(in the rows, 128 means zero)
Named turns come first, each shown by rows before and after it. Which turns, in which order, take the first row of each pair that follows to the second? Write the first one first, as in the answered first pair.
j_280 (before -> after):
[ 85 107 157 163 132  89 204 136 143] -> [148 145  87 137 141 155 204 172  98]
[135 149 130  95 103 168  77 114 116] -> [ 88 132 166 132 103 110  95  99 157]
[108 132 125 131 146 139  99 122 107] -> [ 96 131 130 143 147 122 106 121 118]
j_207 (before -> after):
[105 177 130 157 117 106 101  98 154] -> [103 135 142 185 149  93 153 115 126]
[157 118 130 139 142 129 177 135  98] -> [170 130 129 104 124 158 131 118  96]
[ 95 105 157 143 138 105 134 112 133] -> [106  93 161 122 138 126 120 103 114]
j_124 (before -> after):
[122  93 156 137 144 119 149 122 121] -> [119 151 133 129 114 112 106 117 165]
[ 91 139 103 173 145  85 152 170 132] -> [ 96 154  91 171 139  89 145 173 136]
[128 157  89 110 111 141  91 126 135] -> [136  95 112 118 147 150 140 134  82]
[162  96 138 145 141 133 117 110 120] -> [150 114 139 144 124 119  98  98 148]
j_190 (before -> after):
[ 82 108 152 157 132  78 145 115 170] -> [108  63 174 120 143 125 136 100 112]
[119 123 119 130 128 121 124 126 135] -> [123 115 124 123 131 129 122 123 125]
[101 102 120 187 187  91 202 167 104] -> [ 53 117 181 150 130  60 108  95 173]
[137 124 122 116 138 145 137 136 116] -> [123 145 118 129 129 123 134 138 148]
j_150 (before -> after):
[158  90 126 127 147 143 140 120  98] -> [165 134 103 107 122 155 103 116 120]
[124 123 141 138 139 127 122 114 145] -> [125 130 134 135 134 127 118 115 149]
[ 92 121 157 133 149  84 139 106 161] -> [ 96 131 160 107 135  99 108  93 164]
Now pairs of rows:
Each pair is two turns apart.
[155 154 118  96 123 170 139 117 149] -> [140 140 117 136 141 137 186 136 153] -> j_207, j_207
[ 98 125 165 137 108 113 122 106 149] -> [107 103 175 128 119 128 128 102 122] -> j_207, j_207
[127 144 107 135 148 131 139 146 131] -> [129 129 130 104 138 151 105 119 122] -> j_150, j_207
[150 135 102  79  96 176 131 101 126] -> [149 117 114  78 104 180 136  98 115] -> j_150, j_280
[162 181  83  88 105 178  79 129 132] -> [157 194  71 101 104 167  85 136 144] -> j_190, j_190
[147 159 118 112 123 140 104 113 118] -> [143 170 101 136 132 125 132 132 127] -> j_190, j_207
[120 127 115 143 160  91 162 154 118] -> [101  98 160 122 147  89 132 118 119] -> j_280, j_124
[110 111 166 147 134 109 149 107 141] -> [134 108 164 108 128 148 121  97 114] -> j_190, j_207
[ 70 109 187 107  92 110  77 119 146] -> [ 76 151 121 171 119  80 150 184 162] -> j_190, j_190
[146 111 145 129 152 135 143 133 119] -> [130 112 161 127 139 120 125 116 136] -> j_190, j_150
[117 150 139 126 136 143 116 113 133] -> [114 135 140 141 148 133 143 121 126] -> j_207, j_207
[103  83 169 152 143 108 150  98 135] -> [165 131  91 130 150 172 152 139  97] -> j_124, j_124
[135 164 124 101 113 139  91 127 136] -> [148 142 105 129 148 142 150 160 104] -> j_190, j_150
[140 179 101 102  97 137  78 107 140] -> [119  76 170 116 140 122 135  92  86] -> j_124, j_280
[117 136 143 156 102  94 135 115 171] -> [144 146 105 166 122 115 167 150 146] -> j_150, j_280
[128  85 155 124 133 108 143 120 125] -> [142 154 105 117 109 118 111 134 159] -> j_207, j_150
[156 140 120 147 137 143 165 186  91] -> [165 169 116 109 108 167 107 164 103] -> j_150, j_150
[ 89 110 142 142 118  68 122 112 173] -> [111 126 137  95  99 111  71  95 163] -> j_190, j_124
[145 105 122 122 151 143 153 141  84] -> [119 109 157  97 116 128  98  97 122] -> j_190, j_190
[111 129 141 155 131  79 161 130 149] -> [161 166 105  96 111 146 105 129 124] -> j_124, j_280
[152 119 112 117 157 162 146 132  80] -> [109 140 147 101 112 125  84  87 148] -> j_280, j_124
[139 100 124 112 138 152 135 141  99] -> [141 128  99 131 137 141 145 159 116] -> j_150, j_150
[115 111 147 125 125 120 116 101 126] -> [116 138 131 127 116 117 108 104 143] -> j_124, j_280
[118  91 154 133 135 108 162 111 105] -> [128 131 143  92 102 135  98  90 122] -> j_207, j_124
[136 160 166  66  93 133  75 107 166] -> [128 120 197  69 104 131  86  95 148] -> j_150, j_190
[127 117 155  77 102 160  65  75 105] -> [131 149 133  79  91 159  55  84 124] -> j_150, j_190
[144 145 111 102  93 148  98 127 131] -> [112 141 121 150 102  95 139 138 162] -> j_280, j_150
[163 136 108 127 149 158 144 121  73] -> [118 109 171 119 127 120 112  72 107] -> j_124, j_207
[140 121 111 128 140 166 129 138 105] -> [122 124 135 114 118 155  91 109 132] -> j_190, j_190
[136 127 108 116 133 148 103 107 111] -> [129 149  96 128 127 136 103 114 132] -> j_124, j_150
[136 137 126 134 118 133 109 136 143] -> [126 110 147 141 126 126 124 128 136] -> j_124, j_124
[142 131 101 179 160 110 198 181 121] -> [186 147  86 106 137 188 130 164  87] -> j_280, j_150
[104 177  97 126 102 112 141 117 151] -> [135 151  85 121 131 146 173 137  95] -> j_190, j_190
[106  77 196 129 135 101 104  77 143] -> [188 152  70 132 158 168 141 158 102] -> j_280, j_280
[118 148 138 104 100 137  82 104 147] -> [124  95 162 102 122 147 110 102 102] -> j_207, j_190
[132 128 116 145 144 129 154 145 122] -> [141 144 113 115 125 153 113 130 124] -> j_207, j_207
[105 125 138 120 132 128 126 128 125] -> [104 136 131 124 129 123 127 132 134] -> j_190, j_124
[164 171  80 125 132 151 140 162 128] -> [159 121 136  78 121 173 100 113 104] -> j_207, j_280
[141 127  94 151 159 143 187 159 100] -> [132  88 157  87 132 168 115  97  86] -> j_190, j_190
[119 163 122 146 130 111 134  96 132] -> [121 147 140 129 129 121 121  80 122] -> j_150, j_150
[124 139 123 110 117 129  98 123 130] -> [120 133 110 142 137 110 142 148 126] -> j_150, j_124
[135  78 150 108 152 136 133 129  91] -> [ 95 113 156 134 126  84 115 116 162] -> j_124, j_207
[132  88 162 118 146 144 135 134  80] -> [142  98 143 123 151 149 144 147  77] -> j_124, j_190
[124 111 117 155 141 115 157 136 130] -> [111 127 134 134 116 109 114 108 158] -> j_190, j_150
[146 125 126 194 154  63 185 128 114] -> [149 107 181 105 109 108  80  53 106] -> j_124, j_190
[128 159  97 160 148 136 148 181 127] -> [ 89 147 134 169 136  96 137 153 164] -> j_190, j_150
[116  99 155 128 124 117 129 114 126] -> [137 138 122 108 108 141 100 120 132] -> j_207, j_124
[132 104 135  62 104 169  65 127 112] -> [116 140 123  77  87 145  53 126 154] -> j_150, j_190
[143 162  86 142 129 111 140 152 145] -> [160 160  85 115 127 138 123 148 126] -> j_280, j_190
[143 170 105  97  91 173  99 122 116] -> [146 107 126 119 132 173 164 138  65] -> j_280, j_190
[142 103  95 144 163 145 152 162 102] -> [142 157  80 115 125 151  92 144 141] -> j_207, j_207
[136  73 151 117 139 152 143 135  77] -> [ 97 151 131 148  96  91 112 133 178] -> j_124, j_150
[122 184  93 133 116 119 136 136 143] -> [120 174  94 146 126 112 155 143 136] -> j_190, j_150
[112  74 174  94 116 134 114  86 116] -> [ 84 132 140 149 105  78 131 112 185] -> j_190, j_190
[127 118 137 110 123 153 116 133 108] -> [122 107 141 125 133 142 138 139 106] -> j_190, j_150
[103  98 163 121 133 131  95 113 128] -> [141 129 101 132 153 160 125 160 103] -> j_150, j_124
[121 123 157  83  98 155  66  82 120] -> [ 80 127 144 178 122  70 149 124 167] -> j_207, j_150
[124  88 171 116 142 151 114 112 100] -> [137 131 109 160 159 138 164 165 111] -> j_280, j_280
[106  63 160 153 154 111 154 147 121] -> [157  95 118 102 144 179 116 154  88] -> j_280, j_207
[140 114 121 157 148 131 175 146  96] -> [ 98 115 165 151 115  92 133 104 146] -> j_190, j_150
[111  86 137 128 116 124 139  96 140] -> [111 103 133 120 103 125 122  92 152] -> j_207, j_207
[147 107 137 107 130 158 124 129  87] -> [120 151 136 112  96 127  89 114 147] -> j_280, j_150
[146 128 112 145 156 129 159 162 112] -> [129  94 166 107 137 136 112 113 111] -> j_207, j_280
[ 90  83 182 113 143 100 114  82 138] -> [138 125 138  68 131 166  71  90 110] -> j_190, j_150
[ 97 110 111  89 114 156 156 110  84] -> [107 146  78  94 109 157 154 126  98] -> j_207, j_190
[124 134 125 155 130  97 112 130 159] -> [146  93 145 126 144 137 113 120 106] -> j_207, j_207
[161  84 133 113 167 177 152 147  56] -> [102  95 199  92 112 129  73  79 136] -> j_150, j_280
[151 153 122 120 120 134 112 122 163] -> [130 118 160 126 127 114 123 107 161] -> j_150, j_190
[142 121 127 117 138 146 140 123 115] -> [127 138 134 116 118 131 118 108 146] -> j_280, j_124
[130  97 152 108 132 148 119 112  98] -> [123 161  99 154 127 115 140 149 148] -> j_150, j_207
[ 91 136 170 185 126  70 152 112 139] -> [116 120 195 115 107 129  87  72 108] -> j_190, j_207
[128 147 123 105 112 123  86 121 154] -> [119  95 162 107 130 119 108 109 127] -> j_190, j_280
[142 116 145  96 108 160  95 140 146] -> [144 128 112 142 132 142 154 181 146] -> j_124, j_190
[173 177  87 133 124 168 115 154  77] -> [174 161 103 119 124 177 106 141  67] -> j_150, j_207
[107 141 127 175 139  71 192 152 163] -> [150 103 169  61 118 170  98  93  95] -> j_280, j_280
[132 154 122 113 104 136  89 106 143] -> [115 119 155 118 113 122  99  92 142] -> j_150, j_190
[135  79 141 124 149 137 147 129  96] -> [157 147  83 122 131 152 126 151 118] -> j_150, j_190
[164 145 137  85 122 167  58  98 134] -> [105 148 150 163 131  76 110 110 202] -> j_280, j_150
[137 132 137 121 128 150 110 129 126] -> [123 125 140 148 138 123 138 142 137] -> j_207, j_150
[161 171  95 121 111 166 104 143 135] -> [112 139 130 181 127  95 155 141 167] -> j_124, j_190
[111 105 126 175 141  98 146 119 129] -> [143 135  85 162 145 132 144 141 111] -> j_124, j_124
[128 119 164 107 123  74 137 126 140] -> [142 142 126 126 135  79 163 157 135] -> j_280, j_124
[150 145  96 122 127 143 130 141 122] -> [149 134 115 104 120 150 109 122 118] -> j_190, j_190
[111 118 123 160 130  96 153 137 141] -> [123 119 142 106 106 134  92 102 131] -> j_124, j_190
[143 150  98 125 133 142 125 149 122] -> [133 105 129 128 148 137 145 142 102] -> j_207, j_150
[150 177  97 121 105 137 107 137 151] -> [116 153 141 129  98 102 100 110 172] -> j_280, j_280
[160  92 112 143 159 144 145 140  74] -> [151 151  72 169 145 115 142 161 124] -> j_190, j_124
[110 127 135 140 137 113 146 136 136] -> [129 126 139 107 127 144 114 121 121] -> j_207, j_207
[127 116 112 163 149 109 156 167 116] -> [119 117 152 106 110 127  73 111 128] -> j_150, j_124
[103 155 126 116  99 122  94 117 170] -> [121 175  90 131 110 130 116 144 161] -> j_124, j_190
[131 179  76 189 144  82 172 173 148] -> [102 189 110 173 115  60 122 136 190] -> j_190, j_150
[122 156  93 116 118 148 113 135 150] -> [ 97 137 125 122 114 121 109 116 168] -> j_280, j_280
[113  88 162 163 133  86 177 126 145] -> [135 177 113 121  84 120  97 118 183] -> j_190, j_124
[100 116 167 131 121 102 121 102 145] -> [122 152 138 105 106 130  88 103 147] -> j_124, j_280
[152 114 112 121 149 159 144 175  89] -> [138 167 105 103 108 152  85 153 139] -> j_280, j_150
[103  86 154 140 132  98 131 129 153] -> [160 112 103 103 135 165 115 151 108] -> j_280, j_280
[150 116 131 104 137 179 128 127 118] -> [132 133 116 156 149 135 170 151 151] -> j_207, j_150
[160 157 104  94 120 176 101 151 101] -> [105 177 129 129  97 106  93 131 177] -> j_150, j_190
[123 116 123 160 154 104 173 150 116] -> [134  88 158 106 140 143 125 112  91] -> j_280, j_280
[ 91 157 129 115 100 118 143 101 183] -> [110  88 155 106 136 149 182 103 110] -> j_207, j_207
[ 72 118 154 159 130  98 117 120 148] -> [127 171  91 123 123 165  90 143 121] -> j_150, j_124
[125 104 164  98 111 133  86  88 127] -> [170 132 102 102 131 174 117 134  92] -> j_190, j_207
[163 127 105  86 132 160 115 149  80] -> [121 144 137  81  97 123  68 112 141] -> j_207, j_280
[135 120 144  79 115 160  99 107 110] -> [141 136  94 139 146 138 176 164 109] -> j_124, j_190
[154 111 112 133 157 144 180 148  94] -> [109  88 179 116 128 111 131  90 131] -> j_150, j_280
[138 133 130 146 110 111 147 126 165] -> [150 124 121 150 125 121 166 138 144] -> j_150, j_280
